(in the rows, 128 means zero)
Each path below is one point turned by a fixed rotation once a step. After each direction that follows a path, write how fast that rotation turns it, in deg/step (0 if it stays still).
Each turn is a multiple of 5 degrees from 10 to 175, or 0.
Each row of a path follows its step; steps can be skipped.
Path 1:
step 0: [119 131 114 119 137 121 134 117 137 123 130 119 120 126 130 125 129 122
 130 136 128 136 128 125 138 130 129 127 121 119 118 123 126 128 121 123
 129 121]
step 1: [135 130 129 121 129 126 137 120 125 126 124 115 127 142 123 126 122 118
 129 125 121 123 133 128 132 118 133 141 132 141 129 134 130 131 118 132
 134 127]
step 4: [134 143 131 133 127 132 125 130 119 132 128 111 131 138 121 119 128 130
 123 127 120 124 131 121 129 129 125 138 128 126 129 134 140 130 114 129
 125 124]
step 5: [132 140 127 118 125 126 122 129 142 115 133 131 123 132 127 133 128 131
 117 129 122 132 123 131 137 132 131 135 119 113 122 120 126 128 122 131
 127 132]
step 6: [139 136 129 125 128 126 129 125 120 127 117 113 116 128 125 130 136 122
 120 133 122 125 130 130 122 120 125 128 116 134 117 136 130 137 127 128
 127 136]
step 9: [121 133 119 125 129 131 123 132 114 127 124 117 118 132 120 130 130 133
 132 131 112 132 136 124 120 133 123 130 116 132 133 142 126 129 127 131
 128 129]
step 12: [119 126 119 123 128 127 138 129 131 124 124 125 123 143 129 128 136 131
 137 132 120 129 137 118 126 134 130 133 118 133 134 127 143 126 131 135
 120 126]
step 15: [127 130 120 131 132 129 137 117 133 125 133 122 122 139 125 126 137 126
 133 132 128 134 128 113 130 126 121 130 119 112 128 114 133 129 120 128
 126 127]
step 20: [127 138 121 125 132 136 133 136 142 114 130 122 127 130 115 127 126 132
 118 127 119 127 130 125 126 131 120 133 120 123 126 119 122 124 118 131
 129 123]
step 22: [132 130 123 127 122 138 124 134 127 120 121 111 129 130 125 123 120 127
 119 127 119 128 136 120 131 135 137 133 119 137 125 128 139 122 125 122
 131 126]
step 23: [131 131 124 120 130 121 137 137 136 125 131 134 125 135 126 128 132 139
 120 127 124 133 130 142 134 128 122 131 115 132 125 120 134 132 113 127
 126 130]
Directions:
[128 127 127 129 124 123 128 128 127 127 128 129 129 127 129 127 129 134
 126 124 128 128 131 128 127 130 126 126 129 129 133 129 130 130 127 126
 130 126]
70
[126 129 129 128 129 124 129 129 131 125 124 127 132 127 132 127 129 127
 127 131 129 126 125 129 124 126 125 130 129 130 128 130 133 126 128 131
 127 127]
170
[129 128 131 128 129 130 129 128 129 126 133 127 128 129 127 133 126 132
 133 129 129 127 126 127 128 127 124 129 128 129 129 127 130 129 126 124
 124 127]
135
[128 130 131 131 128 130 127 128 128 127 124 129 132 130 129 125 123 128
 131 125 127 127 129 130 132 129 128 131 128 128 127 128 129 129 127 126
 132 127]
120
[130 127 127 125 130 127 130 126 129 130 133 128 130 128 129 125 128 129
 130 126 125 128 127 128 127 131 130 129 126 134 126 127 129 123 127 129
 129 125]
35
[128 126 129 129 128 128 130 128 127 128 128 129 132 131 126 131 126 128
 121 131 129 126 127 131 128 132 130 129 129 128 130 127 125 125 126 127
 126 128]
120
[127 125 125 133 131 126 128 130 129 131 130 129 128 126 126 127 126 126
 127 128 130 130 131 128 127 127 131 131 127 126 126 128 134 129 125 126
 126 128]
95
Path 2:
step 3: [131 126 126 126 130 129 130 121 121 119 138 128 121 145 121 126 133 131
 128 132 123 133 128 133 116 126 119 131 126 122 124 126 118 146 124 118
 116 123]
step 4: [126 130 134 133 122 134 117 129 129 123 127 132 109 123 120 132 129 120
 123 125 129 125 119 129 120 123 123 126 138 140 128 127 115 142 126 122
 123 136]
step 5: [124 130 135 117 133 129 130 123 133 133 132 141 124 135 131 129 122 121
 124 121 135 135 127 139 120 131 117 118 124 132 126 130 112 133 140 117
 131 127]
step 7: [131 133 113 119 123 127 120 137 119 121 129 136 132 124 126 133 130 120
 122 123 126 133 130 127 131 123 123 132 120 131 123 125 115 145 136 118
 120 125]
step 13: [135 115 130 118 135 128 131 124 135 134 120 135 123 133 131 123 129 121
 118 125 132 131 133 125 111 121 125 122 131 137 134 132 120 143 135 119
 121 127]
step 16: [135 129 130 122 139 129 128 123 125 116 126 141 131 115 132 127 127 129
 129 131 137 142 137 117 124 134 127 129 129 135 115 129 116 132 138 121
 127 128]
step 18: [143 136 128 122 125 134 125 132 119 121 132 124 123 128 112 128 121 124
 125 128 124 135 138 130 130 128 122 133 143 131 116 131 133 135 141 124
 133 130]
step 20: [138 113 135 135 132 134 135 127 127 123 126 133 118 125 122 132 126 117
 126 132 124 131 139 129 120 138 129 127 140 138 130 130 112 141 128 129
 127 132]
step 21: [122 120 133 113 129 121 120 125 132 129 125 123 119 139 119 128 117 121
 127 123 133 130 140 141 122 124 125 132 132 135 130 133 124 139 138 122
 121 120]
step 23: [136 124 128 119 138 120 114 131 123 120 133 131 123 123 140 132 125 127
 125 129 129 132 132 127 135 137 125 127 123 135 133 132 108 132 134 120
 115 126]
step 24: [127 128 124 121 135 125 125 119 129 124 128 139 120 115 124 119 123 123
 133 128 134 140 139 121 127 132 128 127 132 131 129 118 127 145 140 138
 121 127]
Directions:
[124 130 128 128 129 126 126 125 127 129 127 126 125 131 128 126 129 132
 129 128 128 124 131 128 128 128 130 123 128 128 128 122 128 129 128 129
 127 125]
160
[129 127 125 122 128 127 127 128 131 126 130 129 130 123 130 131 130 127
 131 127 131 129 130 126 132 128 129 126 126 128 129 127 130 128 126 126
 128 126]
45
[130 128 126 130 127 130 126 131 127 126 128 128 127 128 128 130 130 124
 121 130 129 123 130 130 131 130 128 126 127 129 131 128 127 127 130 129
 130 127]
135
[124 127 127 126 123 127 127 129 129 130 130 127 127 126 125 128 122 125
 130 125 127 127 127 129 130 130 128 128 131 127 129 126 126 128 132 131
 130 129]
110
[126 126 129 131 128 128 126 130 127 126 128 129 128 125 132 129 129 132
 128 124 128 128 126 129 127 132 124 125 129 129 125 131 129 132 127 131
 128 126]
95
Path 3:
step 3: [136 125 132 126 131 126 124 138 132 117 143 124 127 127 123 116 131 131
 128 132 135 130 130 133 121 132 141 131 121 132 132 127 135 122 134 123
 130 125]
step 4: [131 128 119 114 124 127 128 130 122 125 130 132 119 139 118 128 131 125
 120 118 126 128 126 137 130 123 133 135 120 136 128 126 131 126 125 134
 134 119]
step 5: [128 136 126 133 131 137 130 131 121 139 125 126 126 135 123 123 133 130
 128 122 128 130 121 129 130 125 135 133 126 122 123 133 115 125 143 136
 138 128]
step 6: [132 124 131 131 128 126 112 139 138 122 131 121 126 133 126 124 125 140
 127 127 138 118 125 128 128 128 130 132 128 126 129 141 118 126 136 125
 129 126]
step 7: [128 137 117 120 128 120 122 133 124 126 138 123 123 135 113 118 122 127
 130 130 135 133 136 129 127 126 128 125 126 133 133 131 132 121 124 120
 130 122]
step 8: [134 133 110 123 132 138 131 124 126 129 127 130 123 125 122 124 127 135
 114 125 126 138 121 135 133 120 134 130 126 130 121 126 126 128 134 121
 132 124]
step 10: [131 138 129 129 126 120 118 131 134 131 131 124 122 133 115 130 132 137
 125 136 128 122 141 131 132 126 119 127 134 129 138 131 119 126 135 127
 124 125]
step 11: [130 125 117 125 134 121 127 128 122 133 126 122 133 124 125 125 130 137
 126 140 132 139 132 135 123 116 128 126 127 136 128 131 126 118 128 115
 133 123]
step 12: [142 136 127 127 134 127 134 117 128 129 121 128 125 130 130 125 115 130
 118 126 136 127 119 144 129 125 129 132 122 133 127 127 130 127 132 122
 123 127]
step 19: [125 125 125 128 136 125 124 134 117 121 132 129 125 134 119 128 130 136
 125 122 137 130 125 130 117 123 116 128 128 133 127 130 138 130 119 119
 117 127]
step 21: [124 135 130 132 127 131 129 132 144 126 123 127 132 134 128 138 133 130
 130 124 129 131 125 134 133 122 131 129 120 124 115 127 120 144 130 122
 122 131]
Directions:
[127 132 130 128 124 124 128 129 132 130 128 128 124 131 127 130 124 128
 130 127 125 130 127 128 128 129 128 130 127 130 126 127 130 127 126 129
 124 125]
125
[126 129 130 130 130 127 132 124 130 127 128 127 130 130 129 130 130 130
 127 129 131 129 128 126 125 124 124 126 128 127 125 127 129 131 123 129
 125 130]
10
[124 129 127 128 126 128 131 127 124 127 131 126 126 129 129 131 130 127
 128 129 127 127 127 126 132 126 130 127 132 131 130 126 124 126 126 126
 129 125]
115
Path 4:
step 3: [121 125 127 129 133 131 131 116 135 118 132 130 115 135 126 136 127 130
 121 130 125 134 134 114 129 132 131 122 135 115 132 118 121 135 131 130
 135 131]
step 5: [133 124 123 136 129 129 128 117 135 130 133 125 116 144 133 132 134 120
 123 123 132 136 135 126 134 130 134 128 134 127 122 142 126 132 123 125
 139 128]
step 8: [126 127 116 115 130 125 127 133 128 127 137 127 116 145 134 131 125 134
 125 125 127 127 128 124 129 137 127 130 122 138 124 136 128 146 125 126
 125 128]
step 11: [128 130 123 127 126 135 128 121 135 121 137 127 120 132 140 137 124 131
 139 121 119 130 136 130 134 134 134 129 143 134 121 120 131 136 124 122
 127 132]
step 12: [119 132 125 129 132 143 136 124 133 124 128 133 115 136 133 132 137 133
 117 120 130 138 139 125 127 128 118 129 134 125 121 126 117 128 127 124
 130 131]
step 13: [129 131 124 136 125 135 136 124 123 120 130 131 124 136 133 125 118 130
 134 123 134 124 139 130 117 138 128 127 141 127 119 140 127 128 125 134
 132 140]
step 15: [113 121 118 127 133 131 134 131 122 115 126 116 120 136 129 121 119 133
 127 122 121 127 133 120 130 133 122 124 126 129 122 131 125 131 135 130
 129 140]
step 17: [122 121 118 128 126 133 133 127 140 114 138 124 120 136 137 133 117 132
 130 133 130 129 117 126 129 133 133 129 125 133 120 139 124 131 133 119
 127 123]
step 18: [120 128 120 129 122 131 126 130 135 119 129 117 131 124 126 138 121 132
 121 130 123 132 139 124 131 126 120 130 141 126 113 125 126 132 129 113
 122 129]
step 22: [129 130 119 133 125 121 139 121 123 121 125 131 122 125 127 124 122 124
 137 127 125 129 138 121 121 141 135 123 129 126 120 126 123 142 133 126
 126 141]
step 23: [120 125 120 125 120 129 140 124 139 133 126 127 125 136 134 132 133 130
 134 119 120 130 128 128 131 134 130 116 131 138 126 128 112 128 142 128
 126 133]
Directions:
[129 126 126 126 128 128 129 130 126 126 129 129 123 129 128 124 125 127
 131 131 129 130 124 130 125 127 126 128 128 127 125 125 131 129 128 129
 127 130]
160
[129 127 127 131 124 128 127 128 131 132 128 129 126 126 126 129 130 127
 128 125 124 132 125 131 129 126 123 128 132 129 130 128 128 127 129 128
 129 128]
155
[128 132 129 128 128 126 129 129 127 128 125 127 126 130 127 126 128 135
 127 127 129 126 128 128 128 122 127 126 131 124 128 129 129 126 131 125
 127 129]
125
[128 130 127 130 127 127 129 129 127 131 126 127 125 130 127 124 126 124
 128 127 127 127 130 130 131 130 128 125 124 130 128 132 127 128 132 131
 124 128]
45
[125 128 125 130 127 129 133 129 127 126 126 129 131 124 129 129 127 127
 129 126 126 128 126 128 125 127 128 129 125 130 124 129 126 126 129 123
 126 129]
10
Path 5:
step 1: [122 126 127 136 125 133 136 130 125 133 115 124 135 119 128 124 137 135
 120 130 122 123 127 137 136 123 120 125 127 122 127 132 124 113 133 127
 125 148]
step 4: [120 120 123 142 124 140 125 124 122 125 129 127 133 124 127 123 124 136
 136 144 117 132 122 126 140 120 117 119 128 120 123 132 123 125 129 126
 125 129]
step 12: [122 135 139 125 137 130 133 133 123 132 123 128 141 123 128 126 124 130
 119 136 122 132 138 137 133 114 124 133 127 129 112 128 129 117 122 133
 125 135]
step 14: [126 136 131 140 124 128 123 134 129 122 113 136 135 128 124 112 118 128
 123 134 124 124 124 131 132 128 114 126 129 125 120 136 125 130 131 129
 131 142]
step 15: [124 123 133 140 131 130 120 126 123 126 122 126 121 135 128 132 122 133
 116 139 119 130 130 132 141 124 119 133 133 125 116 135 122 115 123 138
 133 123]
step 16: [118 122 143 128 135 124 130 122 126 118 126 130 132 132 129 128 127 141
 130 145 114 131 135 129 124 128 123 127 129 120 124 134 130 124 126 123
 131 144]
step 17: [114 130 134 139 116 132 128 127 117 128 119 128 136 130 138 133 131 130
 126 132 127 130 125 122 129 123 113 127 120 131 116 126 122 121 128 123
 126 140]
step 18: [132 121 134 139 127 134 120 126 121 134 126 124 131 136 121 122 123 128
 111 136 125 126 124 128 123 120 114 131 123 124 130 127 136 119 128 123
 140 138]
step 22: [121 120 131 131 124 140 129 116 118 122 125 126 130 124 132 122 128 119
 113 129 124 133 130 127 123 115 122 135 131 119 121 139 128 121 116 126
 124 127]
step 23: [116 122 130 126 142 128 127 121 128 123 125 129 136 126 128 125 119 133
 123 141 133 130 131 129 128 113 125 141 116 130 125 126 135 123 127 114
 127 130]
step 24: [121 137 131 132 138 129 133 125 124 133 121 120 135 132 135 118 127 131
 122 121 133 135 117 133 129 119 114 136 131 126 126 134 120 128 131 119
 118 141]
Directions:
[129 124 128 128 128 131 128 128 131 126 129 126 126 129 131 130 129 129
 126 125 132 130 128 129 126 130 123 130 132 127 128 128 129 128 128 132
 125 132]
170
[131 124 126 130 129 130 129 130 125 124 133 127 127 128 126 128 127 129
 127 127 125 129 130 128 130 129 127 129 124 124 130 128 129 130 132 125
 130 128]
155
[127 126 128 127 127 124 132 131 130 131 127 129 125 131 127 127 128 126
 129 130 126 128 128 127 130 133 125 127 127 126 124 127 127 125 129 130
 130 130]
25
[128 128 127 128 129 128 128 130 128 127 127 128 123 130 130 126 123 128
 127 131 131 126 127 126 132 126 132 130 132 127 127 128 133 128 125 126
 128 127]
90
[126 125 129 120 128 129 127 127 127 125 129 133 127 130 128 128 128 128
 127 129 127 132 130 127 126 129 133 127 127 129 126 130 128 127 128 128
 127 129]
110
[125 131 133 130 127 130 126 131 126 130 129 131 128 127 125 131 125 128
 128 129 127 129 129 128 131 129 128 127 128 127 130 128 131 130 128 133
 126 130]
10
